Each row is where one point has got to under a steady rotation. How many steps took it there?
The counts run from 0 to 385.
[119 127 140 114 148 135 143  93 155 162 161 104 157 118 130 126 118 114
 159 144 139 131 113 102 164 141 152 177 127 139 151 100  52 129 152  98
 150 130 143  99 161  98 100 123  60 102 134 134 128 101 150 150 159  91
 131 132 179 129  98 157 124 116  92 105 146  92 156 156]
59
[135 126 137 128 127 139 133 120 118 129 135 113 168 119 135 146 126 131
 202 122 116 124 110 100 148 138 126 202 147 144 137 103  83 154 166 125
 174 109 149  76 105 153 106 103  66 125 136 109 112 159  98 158 138 102
 153 103 173 116 114 118 165 104 109  82 131 117 185 123]
259
[144 130  98 117 146 108 142 100  92 130 160 143 181 109 153 134 128  78
 156 132 141 133 122 101 146 141 129 162 136 141  99 117  73 127 182  82
 122 144 165 133 177 100  86 116  67 102 120  89  96 109 106 155  93  81
 119 120 145 130  89 166 153 128 133  96 119 107 139 148]
288
[143 113 130 130 138 125 143 109  93 101 153 120 198 139 155 118 133  65
 176  89 117 114 139 117 158 141 128 176 114 139 144 121  82 170 141 116
 132 114 162 129 121 127 103 149  51 136 156 119  94 115 119 150 158 108
 160 117 161 134 105 141 145 116 122  87 114 103 166 149]
78
[172 118 125 128 126 162 102 131 126 136 154 141 187 127 151 157 140 110
 185 153 117 128 126 113 131 137 174 149 173 129 128 128  74 126 193 113
 181 142 136  89 139 148 151 105  57 113 150 111 132 131 140 150 115 103
 157 100 161 133 106 120 139 140 120  87 122 131 149 148]
71
[175 110 145 118 143 141 158 114 109 116 176 125 200 140 128 146 100  85
 180 139 110 108 133 117 149 120 157 127 128 139 148 127 114 111 156 135
 136 112 126 124 117 138 118 159  55 124 129 126  82 122  86 119 120 124
 178  92 168 143 132 109 128 139 118  66 116 107 188 121]
327
[182 124 158 128 145 146 144 148 102 128 158 104 152 137 124 151 123 108
 160 124 115 113 132 112 135 135 156 187 139 162 139 114 100 120 206 115
 169 104 156 110 117 142 145 128  37 128 144 138 131 113 144 127 132  96
 142 101 151  85 113 144 133 157 122 103  91 126 168 128]
182
[198 128 117 159 126 160 133 104  91 145 151 130 166 147 121 145 104 121
 162 145 145 129 124 130 129 122 154 138 139 144 147 116 111 124 204 110
 155 152 184  88  95 105 114 110  79 107 128 143 109 121 108 134 154  84
 120 106 160 134  95 136 164 135 104 113  81 144 148 112]
108
[167 131 146 117 158 155 139 117 112 142 167 114 154 123 153 158 127 106
 174 107 117 108 130 118 153 102 165 190 146 129 142 113  91 130 161 101
 197 148 174 112 116  88 117 128  68 111 128 126 107 117 105 122 118  67
 128  99 154  97 112 120 169 118 117 117 107 107 134 153]
269
[179 125 117 132 139 141 145 115 139 148 179 127 178 136 115 137 112 100
 177 133 120 117 100  92 122 107 116 180 106 163 122 133 118 117 167  87
 141 123 155 114 116 100 103 128  58 112 109 129  79  78 109 144 136  96
 137 102 142 115 127 120 183 115 121 103  94 126 168 106]
11
[123 139 133 121 132 153 112  97 121 114 136 154 177 116 140 151 122  89
 168 118 132 121 130 108 186 116 147 156 132 142  98 136  77 150 165 114
 177 135 123  99 120 116  87 137  41 114 150  99 113 146 114 158 134  87
 132 104 171 127  99 152 160 111  98  99 142  97 154 131]
284
[150 129 158 112 152 132 125 116  64 124 158 103 160 129 148 149 121  92
 168 149 123 136 133 136 143 135 143 171 141 143 141 140 109 168 193 127
 161 107 152 115 132 161 101 104  63 117 132 143 122 145 114 123 111 120
 154 101 153 101  83 128 122 133 111  70  78 120 190 118]
275
[137 125 127 111 143 130 143  92 128 156 179 108 166 136 116 120 125  96
 155 166 124 148 103 118 145 143 139 157 125 161 135 128  95 159 170  71
 139 131 178  87 189 111  82  75  78 119 137 152 110  80 118 140 138 125
 138 122 152 116  83 123 154 125  90 111 113  96 176 113]
38
[159 133 120 111 124 103 141 109 146 127 164 129 192 151 111 140 105  96
 150 131 142 118 122  94 139 126 157 151 113 150 146 103  67  89 157 116
 124 105 113 115 150 103 100 146  67 134 116 112 104  86 114 163 133 112
 125 106 167 161 123 136 148 137 119  89 103  91 197 135]
7
[159 108 135 131 131 132 166 110 112 121 175 126 199 114 108 157  94  80
 162 148 132 117 135 107 133 140 134 124 114 143 147 110  92 111 169 106
 105 132 138 128 158 123  83 155  54 124 113  78 101 110  85 138 120  80
 157 112 159 148 114 139 134 150 137  91 123 106 157 144]
215
[158 114 124 132 144 139 146  97 122 152 194 138 189 129 107 113 115  70
 171 153 125 127  94  95 129 119 113 137 130 165 107 143 130 138 174 101
 132 127 151 118 138 131 105 115  72 105 115 150  89 120  88 137 126 100
 161 102 140 118 102 112 174 113 111  87  96 100 181  93]
125
[175 118 130 124 168 110 148 108 117 139 161 110 174 135 116 129 112  98
 129 143 143 123 131  96 144 125 168 166 126 155 154 110  90 136 205  80
 128 129 164 128 139 113 107 133  47 120 113 145 122 105 124 136 156  85
 141 122 144  85 113 169 131 154 115 113  95 120 176 143]
292
[174 123 154 114 164 134 162 134  96 128 159 104 177 127 142 133 115  97
 163 148 115 105 145 102 147 123 180 166 141 140 164 129  94 149 188 120
 161 111 143 128 143 137 156 137  44 120 129 146 121 125 126 121 136 117
 174 105 141  90 114 135 127 148 112  83 104 115 179 147]
68
[158 101 140 133 130 135 167 115 123 161 167 107 156 125 134 127 120 113
 181 141 147 133 106 129 117 158 149 157  89 138 176  94  91 124 175  90
 136 148 190  97 152 104  87 113  75 133 138 159 128  93 130 111 172 112
 171 113 158 141 111 115 142 136  82 107 124  95 167 149]
131
[134 133 121 110 148 149 141  81 116 163 168 131 173 138 125 136 124  96
 153 169 128 147 118 133 153 133 142 146 128 129 132 118  88 157 164  94
 139 143 181  88 176 106  81  73  83 131 135 136 122  87 104 144 117 120
 136 119 160 125  83 117 150 144  85 104 130  95 154 119]
39
[170 142 149 131 144 137 138 112 102 121 136 117 169 126 142 147 124 134
 196 148 126 109 122 135 153 106 165 159 146 138 142 139  92 130 200 116
 195 139 154  90 126 126 129 104  64 117 131 159 128 152 107 119 139 109
 170 103 145  91 121 120 158 145  85 111 120 130 186 114]
368
[169 143 119 140 144 151 122  79 101 123 172 135 197 139 148 122 130  82
 163 113 129 121 132 135 160  98 170 141 158 127 131 117  83 138 175 122
 166 144 159 122 111  77 130 155  51 100 141 128 106 103 119 152 145  86
 109 123 153 132 105 153 157 120 100 102 100 125 124 146]
82
[159 113 135 129 136 127 168 117 102 133 183 129 192 112 106 143 101  79
 156 139 128 114 112  92 119 140 124 122 102 153 135 121 111 118 176 116
 103 115 129 143 153 124  77 157  50 120 122  90  90 122  85 140 118 105
 164 101 146 141 118 139 133 132 110  86 110 104 178 117]
214
[125 143 127 129 131 172 142  93  89 140 152  95 148 131 143 148 110 105
 186 138 105 136 119 126 153 103 149 163 136 113 161 112  87 161 148 122
 154 137 185  86 139  88  85 117  88 104 119 113  87 116  83 132 123 119
 137  98 177 108  80 125 158 115  81  88  97 119 142 120]
248
[162 121 159 140 133 124 154 118 148 136 173  99 190 129 118 156 119  92
 163 121 130 133 115 121 121 146 124 165 116 154 170  97  78 132 156  95
 156 108 155 116 150 129 107 110  58 126 157 125 122 119 113 133 155  92
 160 119 153 128 121 107 162 144 118 109 144  80 184 134]
354
[165 117 111 139 131 156 137 105 130 133 172 145 200 125 121 111 119  79
 191 158 114 128 109  92 148 123 127 133 137 146 103 137 131 132 170 102
 152 139 142  96 120 123 107 118  80 115 104 138  92 126  81 136 116  99
 154  86 158 131 103  99 187 111 124  93  99 116 164  89]
124
[134 116 112 137 142 142 124  98  84 125 157 135 188 131 156 139 121  72
 176  96 107 126 150 117 158 147 142 152 134 125 147 116  81 174 149 111
 144 111 170 107 111 145  93 135  55 127 153  94  97 143  99 148 138  92
 144 118 177 135  85 133 147 117 120  82 128 106 148 141]
77
[153 124 130 116 124 177 136 122  65 124 140 150 157 148 149 136 122 109
 177 138 136 146 139 147 164 165 141 127 108 139 105 140 104 124 173 113
 169 139 168  71 138 137  95 112  66 132 150 128 119 105  86 142 133 122
 131 112 184 138  97 118 143 144  88  89  98 106 157 110]
113
[157 120 137 142 133 151 143 109 103 140 157 100 149 147  88 154 115 120
 152 150 148 132 112 120 146 126 141 160  85 180 147 130 122 145 188 108
 139 121 176  86 126 120  99 115  40 114 131 142 111  97 118 136 176 114
 151 118 161 114 113 148 137 138  91 110  85 133 184 106]
110
[178 134 137 123 105 137 133 119  94 152 150 129 163 148 127 143 125 122
 197 118 139 136 116 164 105 135 175 138 130 115 148  89  95 112 178 128
 181 135 166  78 120 111  94  98  78 127 151 147 113 106 101 115 143 119
 128  87 160 150  95 101 159 132  91 102  87  99 158 117]
20
[142 119 115 120 151 142 147  95 125 156 152 116 153 132 122 109 123 104
 173 152 129 132  91 102 143 145 127 187 118 162 135 127 114 164 165  82
 153 129 187  75 148 101 100  84  76 125 119 167 110 105 132 135 155 125
 146 101 154 104  89 102 176 107  94 108 110  96 178 105]
37
[141 133 132 105 124 133 110 117  92 116 148 139 185 132 135 156 122  94
 182 120 115 122 116 130 145 144 142 151 125 157 132 153 114 173 182 128
 161 110 141 116 122 156  77 125  34 128 168 124  87 146 127 160 129 126
 170 108 165 120 102 131 125 126  97  70 105 116 189 108]
187
[171 115 149 141 115 123 134 134  72 117 134 119 192 144 136 156 137  93
 164 136 142 148 157 139 119 161 150 155 152 119 148  90  64 132 188 108
 166 134 145 104 158 147 122  88  64 127 161  99 148 123 114 149 108 100
 149 126 156 125  88 133 143 158 127 110 109 112 155 154]
278
[134 144 143 126 144 150 154 101  84 121 151  81 153 144 143 147 118  98
 179 133  99 117 126 128 157 100 150 169 120 127 169 132  98 167 136 126
 152 112 163  92 135  91  96 126  75 118 110 127  86 115  90 113 139 129
 154  98 168  94  88 106 158 112  92  81  89 109 152 122]
249
[181 118 103 149 118 141 118  89 143 146 181 112 182 142 104 114 116 111
 158 160 151 146 106 109 116 132 143 130 118 155 149 119  83 118 184  73
 109 163 154  86 146  98  99 106  73 108 111 141 125 105 147 144 164  94
 148 107 170 159  97 140 145 133 104 100 104 136 163 126]
220
[132 138 101 115 154 132 126  87  81 122 144 138 167 131 180 135 127  99
 176 117 114 125 131 106 179 114 142 185 139 129 116 124  80 156 159  83
 151 144 176 115 144 104 100 116  75 114 118 119  98 112  93 149 101 103
 118 120 164 119  85 147 151 120 117  89 107 118 133 160]
175
[161 137 128 119 125 114 121 112 116 122 164 128 205 150 133 160 115  97
 173 167 108 136 100 127 120 131 127 131 146 150 140 113  84 131 165 101
 139 116 131 106 171 148 108  74  78 129 126 125 120  99  95 162  92 126
 160 113 153 128  99 106 165 147 127  81 121 104 182 117]
350
[140 125 114 118 134 126 124  86 126 128 182 149 183 143 129 163 107  89
 150 133 130 111 109  97 156 123 147 138 104 154 123 137 103 137 156  74
 100 133 147 129 144 116  56 140  57 118 115  91  91 104  87 154 112  94
 135 130 177 139 120 148 139 146 121  81 120 105 158 138]
101
[168 116 145 140 134 125 138 118  92  87 159 122 213 134 165 120 132  70
 193 121 108 137 139 120 140 148 125 164 146 147 148 130  86 148 166 117
 161 112 150 109 132 154 146 112  60 132 165 142 124 139 123 136 150 115
 166 118 152 117 109 113 152 120 121  88 112 110 179 144]
166
[123 129 109 129 109 140 114 105 120 145 155 110 187 110 120 174 127  95
 161 135 121 141 114 113 124 151 130 159 132 136 139 106  69 170 167 100
 131 110 140 120 147 142  84 114  43 121 149  77 107 123 134 169 129 117
 157 130 173 138  97 150 119 139 115  80 134 123 176 134]
75
[169  93 141 134 147 146 186 116 110 157 173 108 159 121 123 121 114 105
 172 115 145 143 109 124 127 162 132 166 106 147 168 103 111 130 172 103
 150 140 193 103 119 115  97 123  66 135 137 158 110 115 102  92 167 101
 145 112 163 133 106 104 146 136 111  96 113  97 169 136]
130
[165 111 141 149 150 149 178 112  98 164 169 136 169 118 124 128 106  96
 170 125 127 143 128 126 141 158 124 146 124 136 155 100 114 142 167 118
 144 153 207  80 108 127  91 118  68 122 129 135 106 133  69 107 150  79
 140 115 173 146 102  97 162 142 113  97 116  98 148 132]
129
[148 120 131 120 119 157 151 117  62 146 135 150 162 113 129 159 125  86
 173 110 120 130 135 154 136 156 157 116 133 131 127 121 105 157 192 145
 162 127 165 108 123 150  89 127  48 126 172 102 100 136 101 133 118 122
 136 107 160 122  93 135 125 138  85  78 111 106 149 112]
300
